Rows swapped in pairs by one turn or mirror: which row each one swaps with
The rows were stretched afterwards, more along some directions than others.
k_265: [  5.7   2.1  15.7   0.9 -14.1 -13.9  35.9   7.8 -16.7   4.4  20.5   7.8
   1.3 -11.1 -21.9 -20.3  20.0   3.0   0.2  23.2  20.7]
k_58: [  1.1  20.3 -19.0  20.1 -17.9 -25.2   5.8 -41.7   7.9  -8.7   5.1  19.0
   3.1  16.7  24.8  -4.7  -4.9 -21.5  35.4  17.4   3.7]
k_571: [  8.8  15.3   0.6   4.4  -3.5 -12.1   4.9  -3.9 -14.3  -6.9   6.3  16.4
  -6.1  32.9  -9.9 -17.8  14.0 -25.0   0.1  -9.3  -2.3]
k_217: [ 12.4   8.2  -0.1  14.0  -7.7 -26.0  -6.6 -13.1  -2.9  -7.2  19.4  29.3
  -7.9  18.7  -7.4 -35.2  21.3 -27.4  11.3   3.4  11.7]
k_579: [  0.4  -2.4   7.9   0.8 -31.0 -29.0   6.8 -29.7 -15.6   3.8  -8.8  16.8
  -8.7   7.2 -10.2 -25.3  26.3  -9.3  10.6  -8.5   7.9]
k_932: [  1.5  -9.1   7.4   9.1  -9.5 -26.3  18.5 -10.4 -14.2  -1.7   9.9  10.8
   8.8   9.9   2.5 -14.4  12.9  -6.7   0.6 -17.2   8.3]
k_175: [ -8.6  10.9  -4.7   9.1 -12.9 -19.3  24.5  -2.8   2.4   5.1   7.9 -14.4
   2.9   4.9   4.6  -1.8  14.1  -5.6  19.8  12.2  23.2]
k_749: [ -7.3  -4.3   7.7  -0.9 -23.6 -15.8   2.6 -22.9 -10.0   4.2  -8.1  20.4
 -20.5  -7.1  -9.9 -24.6  11.5 -16.1  -7.6  -3.5   1.2]
k_900: [ -9.0  10.6   2.6   3.4  -3.7 -11.6  13.9  14.3   6.7   6.6   8.8 -16.1
  -9.4   0.6   2.3 -14.3   6.7  -9.0  10.7  20.3  13.9]
k_811: [  2.9  10.2  -0.5  17.0  -5.9 -19.0   2.0   2.5  -9.3  -7.8  22.3  20.5
  -0.8  19.5 -26.1 -17.5  13.0 -13.6   2.5  -5.1  -3.4]
k_492: [  4.7  13.3  19.0  -8.5 -20.7 -21.3  28.6   3.3  -8.3  -2.4  25.7   4.3
  -7.7   3.5 -13.3 -21.4  28.0  -5.4  16.7  19.9  19.9]
k_203: [ 15.4  31.0   3.3   3.3 -19.0  -9.3  -1.7 -18.3  15.4  -3.4  14.7   5.2
   0.5  -8.9  -0.9 -10.7  27.8  -6.3  39.7  21.7  31.2]
k_201: [-10.2  15.5  -2.4   7.3  -8.7 -16.5   9.2 -24.5   3.3   0.4   4.0 -11.1
   1.2  -3.3  14.3  -2.4   2.5 -14.0  13.3  21.6   8.1]
k_763: [ 12.0   5.7  -0.8  14.5  -8.0 -27.3  10.5 -10.5 -21.1  -2.0   0.8  24.5
   0.4  32.4 -12.6 -24.1  14.1 -25.6  -1.6  -1.6  10.1]
k_619: [ -8.3   9.2  10.4   5.7  -5.9 -17.8  -1.9  -3.3   4.1  -3.1  11.2 -13.4
  -7.3  15.9   8.8  -7.4  10.8  -3.9  15.2   5.9   7.0]
k_453: [ -3.7 -15.1   1.6  15.7 -23.3 -21.7  -0.7 -22.2   0.1  -2.6  -9.4  10.6
 -19.3   9.9 -11.5 -22.8   5.1 -24.9  -4.8   1.0   9.1]
k_917: [ -2.1  35.4   1.9   0.4 -17.6 -24.4   6.2  -3.0 -15.2   2.9  19.5  17.8
   0.7  25.1 -21.5 -14.7  23.7 -28.2  17.1  -1.4   7.2]
k_299: [  6.2  27.1  -8.7  14.8  -2.1  -9.3   9.2 -31.8  17.8 -13.4   8.9   6.0
   0.2  22.2  21.0  -2.8 -10.0 -17.6  26.4  16.4  -8.9]
k_706: [ -1.9   2.3  17.0  -2.7 -20.1 -26.2  26.0  11.7 -16.9   3.2  18.6  18.8
  -6.5  -6.0 -23.2 -17.1  22.2  -2.8  13.5  14.2  26.6]
k_999: [ 20.6  18.6  10.3   5.3 -12.7   2.0  -6.5 -26.8  19.3  -8.2   6.7  11.3
 -11.1  -5.1   3.5 -14.4  21.8  -2.2  31.1   9.0  16.3]
k_946: [ 13.7  22.1  12.2  11.8  -4.8 -13.2   2.9 -11.4 -11.5  -1.7   9.2  24.5
  -3.5  28.3 -14.5 -24.6  13.4 -24.6   8.3  -5.0  -2.8]
k_57: [ 21.9  16.7  -8.0  14.0  -4.6  -7.2  -0.9 -24.9  24.2 -16.2 -12.8 -13.3
  -0.8  24.5   3.6  -7.5   2.5 -16.9  18.7  -4.6  -1.7]
k_993: [ -0.9  15.7  17.9   0.1 -18.8 -24.3  27.0  12.5 -16.1   9.6  18.5  15.2
  -4.7  -8.6 -27.1  -7.6  20.6 -10.6   0.5  18.7  16.0]
k_934: [  0.5  25.4 -14.4   6.7  -7.6 -24.3   3.1 -28.6  19.4 -14.9   7.6   7.5
 -13.3  29.2  22.0  -3.9   3.1 -23.2  26.3  -4.4  -7.0]
k_229: [ -1.8  -5.8  23.3  15.7 -13.8 -28.8  30.6  10.8 -20.8  10.7  13.3  20.4
  -4.5   3.1 -21.8 -20.1  20.5   2.7   1.6  13.6  21.6]
k_913: [ -3.5   5.0   6.8  -0.7 -30.6 -21.3  31.9  -3.4 -22.5   4.3  21.1  18.6
   3.1 -16.5 -19.8 -15.8  26.1  -0.8   9.8  17.8  21.9]
k_355: [ 15.3  15.1  12.4  16.1 -15.6  -2.6 -14.3 -19.5   6.9  -3.1   0.2  20.3
  -6.9   1.0  14.4  -6.2  15.6   1.2  39.7   9.8   9.3]
k_430: [  5.0 -13.8   7.1  15.9 -26.2 -21.3   7.9 -28.2 -12.5   7.5 -11.8  16.8
 -23.2   8.8  -4.3 -23.3   7.8 -25.0 -11.9  -0.7   2.8]
k_184: [-10.6  15.2 -16.3  -1.0 -12.2   1.3  13.7  -3.8   3.2   3.5   4.4 -21.3
  -5.7   8.9  16.7  -6.7   2.9 -12.8  13.6  10.9  -2.2]
k_862: [ 23.2  12.6   7.9  19.6 -13.3  -4.0  -1.9 -31.2   9.7 -13.4   1.9  17.2
  -3.5  -0.4   5.0 -12.6  13.0  -7.8  27.2  16.8  32.8]
k_678: [  0.4  13.2   4.3  11.9  -9.0   3.7  -6.6 -13.8  19.6  -8.2   2.8   3.4
 -14.8   3.0   2.6  -7.0  14.4   3.9  19.9   2.7   2.3]
k_204: [ -3.1  34.4 -18.2   2.8 -15.5  -8.8  13.1 -21.7  10.6 -10.6  22.9   2.4
  -0.8   8.4   3.8  -1.9  -2.0 -20.1   8.2  18.7   0.2]
k_148: [ -1.2   4.8  12.0   1.8 -27.2 -14.7   7.9 -17.2 -22.9  13.7  -6.6   8.5
 -19.0   6.6  -8.8 -29.3  20.7 -21.5   0.3  -4.8 -11.3]
k_191: [ 12.1  15.9 -12.9  13.8  -1.6 -26.8   3.2 -32.9  17.1 -15.3   1.0  13.5
 -12.5  23.2  22.3 -13.6  -6.1 -28.2  16.3   4.9  -3.7]
k_108: [  5.1  -9.4  -1.3   9.6   5.9 -26.8   9.9  -5.9  -7.9  -4.9   8.6  27.6
  -8.2  18.3  -5.7 -25.0   4.9 -20.9  -8.3 -12.2   5.4]
k_936: [  7.4  12.5   2.9  10.5 -12.1 -23.1  13.9  -2.9 -15.0  -3.0  24.6  23.1
   2.6  27.0  -6.9 -27.3  22.0 -14.6   9.6  -6.2   3.0]
k_69: [ 13.6  23.3   1.3   7.0 -17.3 -17.6   6.2  -9.8 -14.6   1.7  16.5  17.3
   0.6  23.5 -12.1 -25.7  10.6 -28.5   6.9   1.0   2.4]
k_123: [ -3.6  -4.1  -0.8   0.8 -15.3 -37.8   1.9 -26.5  -9.6   0.0  -4.8  20.0
 -16.2  -2.5 -15.0 -33.6  13.1 -30.2 -12.6  -7.2   6.7]
k_656: [ 14.9  23.8 -15.4   2.7   0.8   0.3   0.1 -18.1  22.4 -12.6  -4.7  -2.3
 -14.5  29.3   7.2 -10.1  -6.5 -18.5  12.6  -3.1 -14.9]
k_237: [  2.6  22.2 -20.3  16.4  -3.3 -15.1  -5.6 -36.4  24.3 -23.9  15.3   9.8
   1.6  18.8  18.3   1.3  -7.3 -25.7  28.9   9.4   1.4]
k_425: [ 12.3  31.5 -18.0  16.3  -4.8 -17.2   1.7 -36.0  26.0 -21.9  12.3   9.6
   4.4  20.9   6.0  -3.9   1.7 -23.8  19.3  13.1   8.0]
k_205: [  0.2   2.0  -5.2   3.1 -18.4 -28.0  23.2 -10.7  -4.5  -4.1  19.4  11.0
  14.7   4.6   2.1 -15.5  14.7  -9.5   8.0  -9.7  16.6]
k_401: [ -0.9  -5.8  20.4   2.6 -16.2 -28.8  30.5   9.1 -18.4  16.5  16.8  14.8
  -6.4  -7.4 -22.3 -30.8  24.4  -3.7 -14.9  19.2  20.6]
k_740: [ 17.2  20.8   5.3   7.3 -19.1  -3.0  -3.8 -20.7  15.2  -4.0   1.4  12.8
  -8.0  -2.3   6.0  -5.9  13.6  -5.3  39.9  17.8  29.2]
k_224: [-15.0  10.3   7.9   3.6 -16.3 -18.3   3.6   1.1   3.6   5.1  17.2 -14.6
  -3.3   6.1   9.6 -10.2   5.2  -5.5  12.5   8.3  17.7]
k_617: [ 15.9  20.2 -16.1  14.7  -3.8 -12.2  -0.7 -14.4  26.0 -22.7   0.6  -7.4
  11.3  18.9  -6.0  -9.5   7.2 -15.4  23.4  -3.5  14.3]
k_581: [  8.8  22.3  14.4   6.8 -18.2  -4.2  -3.9 -23.4  15.4  -1.1   1.8  10.3
 -12.0  11.5   4.2  -4.9  21.1   1.8  33.1   9.6  10.4]
k_213: [ 12.7  25.2 -12.1  10.4 -16.7 -11.9  -1.7 -36.3  17.4  -0.9  20.3  15.2
   0.9   9.4  17.2  -4.6   4.2 -18.7  21.3  16.1   4.7]

k_706 swaps with k_740
k_213 swaps with k_811
k_57 swaps with k_932
k_571 swaps with k_191
k_749 swaps with k_900
k_763 swaps with k_934
k_862 swaps with k_492
k_229 swaps with k_581
k_993 swaps with k_355

